A: a few groups of rows, each row roughly a mix of its group's hidden directions:
A (111 x 10):
[[  2   7  10 -31  -4   7  11  16  29   5]
 [  8  -9  -1 -16 -20 -35  11   2   0  17]
 [ -3  17  -6   4 -11  -3 -42   9   8  -5]
 [ -2  13 -20  -5  -4 -38 -18  -1  -3   1]
 [-28  10  -7 -26  -4  21  -1   4  15 -13]
 [-20   2   3  -4 -27 -25   3   7  -9  23]
 [ -7  -4   9   9   0  15  17 -40  -3  12]
 [ 17  25 -12  -4  11  -2 -26 -19  -8 -12]
 [-32  -6  -2  -5 -26 -12  13  13  -2 -15]
 [ 14 -17 -28   7   3   5  11  -1 -22 -22]
 [  1  17   9  20  20  30  -1  14   2  12]
 [  5 -19  13  18 -13  -3 -33  12  -8 -12]
 [ -2 -24   3  27  -6  -3  -6 -11 -19 -25]
 [  5  -8  -4   5  10   6 -11 -10 -41 -17]
 [-11  -2  -5 -18 -32  -7  18   1  -9  22]
 [ -1  -8   8 -12 -30  15  16  16  22  -7]
 [ 12 -13   1 -14  -2 -23   7 -21 -17  24]
 [-15   4  15  27   3 -24 -17  -2  16  11]
 [  9   4   8 -34  -5  -2  -4 -22  15  19]
 [ -7  10  11   0 -24   5  -3  36  15   7]
 [ 20 -15  -2   8  16  13 -20   5   4 -30]
 [  4  -4 -18  -6   8 -28  -5 -14  27  15]
 [  1   8 -11  22   6  10 -28  -4  28   7]
 [  2 -13   2  18  26  15  26  -2 -11 -15]
 [  6  -2  13   3  -9  14  12  31 -26 -13]
 [-12 -10  -4  -4 -36 -21  10  16  -9   7]
 [-16   4  22  21  13   6 -19  12  12 -20]
 [  2 -24   0 -13 -21 -25  10   7   2 -21]
 [ 25  17   4  10  -3  19  18 -15  -3 -23]
 [-10  21  13  40   1   1  -4  -1 -11  -7]
 [  2  -2  14   8 -13  36   9 -14  20   5]
 [ -6   0 -13   6 -23  11 -18  22   2 -26]
 [-22 -26 -14  -4  23  -8  12 -13  13  -5]
 [-19  14 -16   6  16 -10 -29 -13 -12  -8]
 [  3 -12  10 -25 -30 -21   4   0   8  12]
 [  6   9 -12  10  25  15  13  13 -29  -1]
 [-26 -22   9   8 -22   3  11   4 -23  -3]
 [-17   5   4 -20  -5  15 -21 -16   4 -27]
 [ 12  14   0 -40  -6  -5   4  -8   4  18]
 [ 13  27   8  -9 -30  13  -8  17  -3   5]
 [ -3   4  -6   5  -5   4  37  16  22  15]
 [ 24   4 -14 -31  14  -6   1 -11 -19  -2]
 [ 11  19   1   4  36  13 -10 -10  17  -6]
 [-10  -3  -4   9 -24   4  26  24 -12  15]
 [-22  -5   0  -5   7  14  27  25  16  10]
 [  0  18 -17  11  24 -12 -14 -14 -15  19]
 [-17  10  11  -6 -21   4  26  21  10  16]
 [ -9  17  13   5 -25  -8 -17  23   5  19]
 [-19  25   0  -5 -18   9 -13  18  23  -2]
 [ -7   9 -38  25   3   8   7   2   8   9]
 [-17   7  29   6  25  -4   5 -15   2  18]
 [-11   5   4 -28   1 -10  21  20  22   6]
 [ 13 -23   0  19  13 -10  17  10 -23  16]
 [-18   8  14  -9 -14   2  20  26  18  12]
 [-30  11  -5 -25 -11  12 -18   3   8 -10]
 [ -3   2 -20   6 -10 -16 -16  34  13  -7]
 [ 19 -10  19 -22  -4  25   3 -12  15 -11]
 [ 15 -14  19   2 -19  17   9  25  17  -3]
 [  0  12 -12 -11   2  -1 -14   7  41  12]
 [ -9   9  11   3   9  26   4  12  26 -23]
 [ -7 -10  19  -4  15  23  -3  -8  14 -30]
 [-18   4 -33 -26  -1  -4  -1 -12  13  -4]
 [ 16  -6 -19  -5 -16   8   7  28 -13 -20]
 [-13   1  -8 -28   2   4  -5 -16  31 -13]
 [ 18  24  -5 -26 -15  14   2  15  11   9]
 [ 16   8 -13  -4 -36  13 -14  13   9   4]
 [-10  -9  -8  28 -25   6 -10 -20  16   2]
 [-10 -12 -28   9 -12  -8  23  -3 -24   3]
 [-19  16  -1  18 -23 -15  -5   5  -7  25]
 [ -4  -8  26   5  27  -8   0  -9 -28  -9]
 [ -3  -3  21 -13 -18 -26 -19  20  -4  -6]
 [-11 -11  -8  -5 -32  27   0  11  -7 -15]
 [-16   8 -14  -3 -20 -31  14  18   3  -1]
 [-31  -5   1   2 -15 -22  25   2   3   9]
 [  0 -28  32  10   2  10  -8   2   1 -18]
 [ -5  20  10  40 -10  -2  12  -4  -1  -6]
 [ 25  23   0  -4  -4 -13 -23 -17  17   1]
 [-24  21   2  36  -1  -6   6   3   6   1]
 [ 23  -3  10  28   9 -25  -1  -4   4  17]
 [ 22  21   8   4  -8  -4   9  11  28  19]
 [  5  -6  26 -12  22   1   6 -26 -19  -1]
 [-11 -23 -11  26   0   6   2  -9  21 -21]
 [-30  16   9   5   5   6  30  10  11   3]
 [-10  -6   1  -1 -24 -14  -5  -5 -23  31]
 [-27   1   0  -8  11   6  -2 -10   7 -36]
 [-23  -2  22   2 -18  14  -7  -4 -12  27]
 [-20 -14  20   0  -7   8  35   0  -7  10]
 [-21  -4 -11  15   4   5  33   8 -16 -14]
 [  5  30   0  11  23  14 -15   6 -19  -7]
 [ 17  -8  17 -25  -3  10  22  -8  17  16]
 [-28   9  -1  -8   1  17 -17 -10  -9 -27]
 [ 18  16  -6  13  31 -10   5   2  19  15]
 [ 28 -15  10  11 -21  -4  22   6 -12  11]
 [ 15 -21   4 -11   2  15   5 -33   3 -17]
 [ -8  -3 -11 -19 -38  -7  12   6  -7  14]
 [  9  14  10  11 -12  11 -12  32 -22   3]
 [  0  -1   8 -19   1  41   2 -16   9  -3]
 [ 19 -15  -2 -13 -21  -2   5  18 -24  18]
 [ 24  25 -13   0 -24 -14 -10  -8  -1   9]
 [  6   4 -26  -8  21 -15 -20  -7  24   0]
 [ 33   9 -12   8   0 -23 -13  -8 -12  14]
 [ -1  -1  11   9  -1 -15   4  25  18  32]
 [-16  20   5  18  -4 -15 -25  21  10   1]
 [ 26  10   8 -18  24  23   0  11   1  -3]
 [-14   8 -26   3  -6 -13  19  31   3   5]
 [  3  24  17 -18 -11   1   0   1 -15  30]
 [ -7  15 -11  35  -1  -9   0 -10 -25  -6]
 [-16  -9  13 -11  -3 -11  17  32  15 -12]
 [-18  -4   6  -3 -26  -9   9  26  23  -2]
 [  4  20  30  24  -9  11   3  18   3   4]
 [-14 -18  -5 -16 -29 -21  -4  -7 -16  -3]]
which group is each row in? (one row of each group first):
[ -8   2 -16 -19  10 -31  11 -17   1 -16] : G
[-12 -18   3  -3  -5 -14   8 -40   8  -2] : N
[-12  -9 -11  20  35  -4   4   1 -21   0] : U

[ 17 -14  11 -34   1  22  -8   1  -6 -13] : U
[ -6   5  28   1  28 -13  -9 -10 -20   7] : N
[-9 17 -2 13 25 12 -5  7 28 17] : N
[-18  -6   9  -5 -16  11  37   5  -5  15] : G
[-18 -22  20 -12  -2   6   8   6  31   0] : U
[-14 -17  11 -21  14  17  10  25  12   8] : U
[-36   4 -14  15  -2   7  19  -6  -3 -14] : U
[-34   6   7  12 -11 -11  -5  21   7 -18] : G
[ 16  17 -10  17  14  15 -31  -3   3  10] : N
[ 31 -13  16  20   7   2  16   1 -17   1] : U
[-12  27 -13  32   5 -15  -5  -4  -6   6] : U
